One turn moves every row onto another: examples first, then more rows asked
butu: [  0 -15 -26 -16 -10   2 -20 -21  -7   7  -2  11]
rumul: [  8 -26  -5 -20 -12   2   0  17   1   4  -1 -15]
Kife: [-21  -2   1   7  23  -4  18 -18   0  13  13  12]
Bil: [-14 -10   3   2  24  -7  16 -14  -9  11  12  23]
faseg: [ -1 -30  -3 -12  -2   2  -7 -28  12   6 -13  11]
vap: [-24  25 -15  -6 -13 -23  -6  -1   4  -4   0  15]
Sez: [  4 -22 -12 -24  -8  -2   1  21  -7  11  -2  -7]
Sumu: [-17   0  12   6  15 -15  17 -16   2  13  18  17]
Poz: [-20  25   8   4 -12  16 -14   4   0 -23   1   2]
zufek: [  6  -6  -7  -6  -8 -11   2   6  -5  -1  36  33]
Mem: [ -2 -16  -2 -19  -7 -29 -11  -2   5  17 -12  13]
Savem: [ 10  10   6   3 -21 -10  14   6  13 -10  18 -17]
tipu: [ 24   4  -1   1   5  20   4  -5 -16 -26   3   9]
keba: [-20  -4   4  -1  20 -16  12 -15  -3  11  16  24]
lunof: [-21  23   2   4  -8  24 -17  -2  -1 -17  -3   4]
tuzo: [-28   9  -6 -11  -7  -5  13  12  26 -10  -6  22]
sede: [ 12   8  -8  18   4  -7   5  23  -6  -9   8 -14]
zub: [ 14 -30  -4   6 -22 -10 -17   7   9   1  -3   8]
vot: [-13  -7   6  -1  -6  -5  23 -24  12 -11 -20   5]
Miru: [  1  -3  13   8  10   7   9 -16  -4 -19 -25  20]
tekig: [  0 -15  -3  -8 -25   9   6  22  23  -1  -5  -5]
gadus: [ 17   3   6  -6 -11  11 -32   8   1 -17  15  13]
Loril: [  6  10   9  -2   6 -12  17 -11   2  17 -12  34]
nogu: [ -2  -3 -10   2 -18   7  -8  -6   0  30  27  19]
lazel: [ 23   0  -6  -8   1  20 -20 -13 -10  -6 -12   1]
melog: [ -1  19  27   8  12  -9  11 -15  13  -8   2   9]
pupif: [  8  24  -6   2   7  13 -19  -7  23 -20   2   4]
nem: [  6 -10  -8   6  24  -9  20  10  -5  12  11  22]
raru: [-14  25   7   0 -13  19 -15  10   0 -23   8  11]
peken: [ 13 -22  -2 -23 -15  -4  -3  19  -3   6   8 -12]
kog: [-18  14   4   6 -15  29 -12   9  -2 -21   5   6]
tuvu: [  7 -18  -9 -24 -11 -14  -8  19   0   9   2 -11]
zudan: [-20  25 -13  16  -4  17 -17  -8   5   6   6  13]

zub -> Loril
Bil -> lunof
nogu -> tuzo
Where do these go?
peken -> keba
vot -> tipu
tuvu -> Sumu
melog -> gadus
lazel -> faseg
Kife -> kog
nem -> zudan
vap -> Savem

